Some points, one per row:
[ 43  47  12 -16 -40  -9  40  40  21  15  -3  43]
[-59 -21  18  55   0  56 -41 -35  44 -13  60 -42]
[-42 -41 -29  12  27   9 -51 -41 -48 -54 -28 -22]
[  0  30  18  26 -10  -1 -27  16   3  11  19  13]
[ 25  36 -27 -51 -43 -32  46  16  54  38 -22   4]
[  9 -16  41 -19  27  -7  18 -55 -46 -60 -44  27]
[-32 -16 -35  30 -26  19 -17  32  -5   5  -8 -10]
[-36  -6  51  22 -40  52 -13 -23  48  46  31  17]
[ 17   6  51 -23  15 -14 -13 -29 -48 -17  21  15]
[-30 -23 -27  22 -12  25  -9  28  21  36 -36  19]
[ 27  45 -29  -2  -8 -32 -31 -29  19  17 -38  21]
[-42  12 -12  41   0  11  -7  -4   3  11  -1  29]
[-36   0 -35  36 -14   9  14  26   9  15 -34  13]
[-22  12 -35 -21  -6  17 -17  22  48  28 -24  59]
[ 47   0  41 -53 -34 -48  61   8   9 -15  33  -6]
[-26 -33 -21  28 -30  29  12  38  21  30 -30  35]
[ 33  36 -29 -25 -16 -16 -39   4 -36 -29 -20 -16]
[-32 -25 -35  32 -30  21  18  36  17  42 -22  29]
[-18  14  14  24   2 -18 -33   6  56  17  -1  -4]
[ 43  24  12 -16 -30  25 -29  -8  35  19  17  13]
[ 41  18 -39 -53 -32 -38  40  47  25  19  35  -4]
[-53   2  61  55 -26  58 -33 -27  40 -13  43 -51]
[ 27 -43  63   6  51  48  -9  20 -56  -7  62 -46]
[ 25 -49  51   0  33  25  32  30 -18  15  54 -46]
Then 20 other points, each followed by its number:
[ 41 -63 -14  -2  63 -56  63 -29 -42 -62   3 -46] 0
[ 21  22  -6 -25  17 -24 -54 -37 -48 -52 -48 -24] 1
[ -8  32   4 -37 -20  31 -13  24  33  44 -14  51] 2
[-28 -14 -19  32  15 -14   1 -27  -1 -17  -1 -16] 3
[ 41 -16  59 -16   2  11  40  -2   1  23  17   9] 4
[ 25  20  20  16  -6 -26  -7  12 -32  -9 -16   0] 5
[-50   0  49  51  -4  54 -25   6  15  -7  49 -49] 6
[ 37  45  -8 -43 -38 -46  22  36  42  34 -18  55] 7
[ -2  28  51 -14   6   5  14  12 -34  -7  25  17] 8
[ 13  20 -10  12 -14 -38  -7  10 -15  13 -10  15] 9
[ -8  32  41  36 -32  39 -45  -4  29  44 -22  23] 10
[ 19 -29  12   2   6  43 -37 -19 -44  34 -30   6] 11
[ 33  12 -25 -35 -34 -40  36  22  29 -25  56  21] 12
[ 25  18 -35  -8  23  39 -49 -43   7   3 -22  -4] 13
[ 49  32 -47 -57 -47 -52  63  43  56  54 -32 -10] 14
[ 37 -61  -2 -59  63 -14  52  43  42 -17  56 -51] 15
[-50 -16 -12  55  10  50 -31 -12   9 -34  56 -36] 16
[-42 -12 -23  26  -6  -3 -17  18   3  -5  -6   2] 17
[-30 -39  -6  28  35 -22  -5 -31 -11 -15  -8 -14] 18
[-36  22  -6  24 -22   9 -29  40 -24  13 -12  -4] 19
Which two of these numbered points are nearest to each point below, looking only along the 5 directions in which the first points spread most? Their numbers follow each, nearest first.
[-22   2 -27  24  15  -7 -27 -21 -34 -38   9 -30] > 3 18
[ 41  10 -27 -53  -6 -24  52  32  48  17  41 -36] > 12 15
[-18 -61 -33   8  57 -36  14 -15 -34 -58 -18 -36] > 18 0
[ 39  36 -43 -59 -51 -46  48  45  54  52 -30 -16] > 14 7
[  5   4   0 -31   8  13 -21  36 -20 -15  47 -18] > 5 8
[ 37  24 -53 -27 -30 -46  42  40  44   1  33   9] > 12 14
[  7 -63 -45  14  63 -40  18 -33 -26 -60  21 -40] > 0 18
[ 13  10 -31 -10   6  29 -35 -51 -22   9 -38  -4] > 13 3
[-42   2  57  51 -24  54 -39   0  15   1  60 -49] > 6 16
[-24 -18 -29  38  10  48 -23 -23 -11 -50  54 -40] > 16 3
[ 33  39 -53 -31 -55 -56  63  20  40  40  -1  43] > 7 14
